In the rows, zero is written as 128.
Families of rows that turns and mirrors carry onto each other, the same ones carrying the whole set onto itself: the rest of each named row's family, in list order
4 families of 8 rows
Q_478: 153 133 131 117 156 104 135 101 139 100 124 135 110 152 135  84 144
Q_346: 140 143 113 127 138 113 126 123 124 113  93 123 144 127 172 100 144
Q_857: 106 124 131 126 104 158 136 145 136 111 138 155 172 127 122 159 129
Q_822: 130 135 138 113 151 121 121  95 140  97 116 147 128 139 160  79 142
Q_960:  87 128 142 147 110 140 112 124 143 120 141 156 142 101  93 150 113
Q_247: 138 128 141 155 160 113 123 128 133 123 100  97 101 150 131  97 130
Q_715: 126 118 130 130  98 114 169 134 151 100 147 164 140 129 102 156 120
Q_615: 133 124 124 125 109 141 155 150 139 108 149 146 158 141 100 163 132
Q_659: 126 114 143 140 135 133 105 104 126 140  97 113 110 149 165 101 129
Q_913: 131 133 136 134 118 116 145 130 150 114 161 157 144 115  83 156 122
Q_446: 110 135 143 129 113 131 131 127 150 111 152 169 161 101 106 149 121
Q_108: 166 122 141 121 141 112 138 109 133 130 119 121 121 158 164 108 140
Q_877: 122 137 113 142 137 121 109 122 118 120  83 108 126 127 161 100 139
Q_484:  82 103 139 144 107 150 131 136 171 119 133 163 125 126  94 132 124
Q_456:  77 109 134 152  91 137 130 129 141 111 122 155 128 118 103 149 108
Q_561: 151 115 136 139 140 117 122 109 127 139 109 105  98 162 145 108 134
Q_524: 141 135 107 146 140 109 120 126 118 121  93  98 111 139 140 104 140
Q_306: 108 108 126 152  98 119 151 134 142 111 137 144 113 134  81 156 111
Q_505: 108 129 135 131 149 129 100  94 132 108 103 131 107 139 146  78 135
Q_631:  95 110 142 128 109 146 144 137 177 110 141 178 145 121 110 132 130
Q_403:  95 118 137 129  93 132 147 129 150 102 135 174 155 113 126 149 116
Q_999: 110 127 135 152 114 127 125 129 144 121 151 143 124 115  69 155 115
Q_983: 117 116 121 146 108 149 139 151 132 117 140 129 135 145  82 164 126
Q_560: 140 122 146 121 136 127 121 105 133 131 107 131 132 144 184 102 136
Q_584: 118 109 136 128 113 131 160 142 179 110 149 169 134 133  95 136 132
Q_805: 105 103 134 145 112 136 147 141 172 119 142 155 114 136  77 137 128
Q_136:  90 116 128 144 102 165 120 145 130 118 128 138 148 132 102 158 121
Q_96: 163 137 143 134 163 102 144 128 141 112 112 114 124 150 148  97 139
Q_504: 136 139 151 128 157 120 129 124 142 111 103 130 145 133 175  92 137
Q_711: 159 141 107 131 143 102 137 127 123 115 103 110 127 138 153 105 146
Q_775: 113 131 149 149 155 131 107 123 133 120  88 112 123 135 160  91 128
Q_672: 131 124 128 136 153 114 114  99 133 109 112 119  89 153 121  84 136

The rest of the family of Q_960: Q_659, Q_913, Q_446, Q_108, Q_561, Q_999, Q_560
The rest of the family of Q_775: Q_247, Q_715, Q_456, Q_306, Q_403, Q_96, Q_504
The rest of the family of Q_857: Q_478, Q_822, Q_615, Q_505, Q_983, Q_136, Q_672
The rest of the family of Q_877: Q_346, Q_484, Q_524, Q_631, Q_584, Q_805, Q_711

Families of rows that turns and mirrors carry onto each other, the same ones carrying the whole set onto itself: the rest of each named row's family, in list order
4 families of 5 rows
Q_56: 123 167 137 147  61 153 144 112
Q_975: 120 150 162 118  95 154 112 118
Q_791: 143 136 156 125 138 116 123 137
Q_57: 157 133 137 152 125  95 157 132
Q_635: 147 160 121 168  87 113 169 127
Q_469: 116 160 164 116 110 156 127 126
Q_221: 148 146 127 165  73 119 173 108
Q_117: 167 108 151 147 113 111 162 117
Q_792: 158 135 134 166  75 126 176 114
Q_428: 154 128 146 146 124 102 177 118
Q_622: 148 115 169 121 122 136 126 124
Q_542: 124 180 129 152  76 145 141 133
Q_964: 141 157 130 162  87 123 186 116
Q_992: 160 116 144 147 112  98 163 110
Q_127: 138 131 166 117 140 124 140 124
Q_926: 120 165 152 125 107 147 112 139
Q_92: 128 145 163 125  88 167 118 125
Q_20: 118 178 141 144  76 157 157 121
Q_569: 144 119 164 120 126 120 125 117
Q_257: 135 158 140 152  60 161 150 118

The rest of the family of Q_975: Q_56, Q_221, Q_992, Q_569
The rest of the family of Q_622: Q_117, Q_792, Q_92, Q_257
The rest of the family of Q_428: Q_469, Q_964, Q_127, Q_20

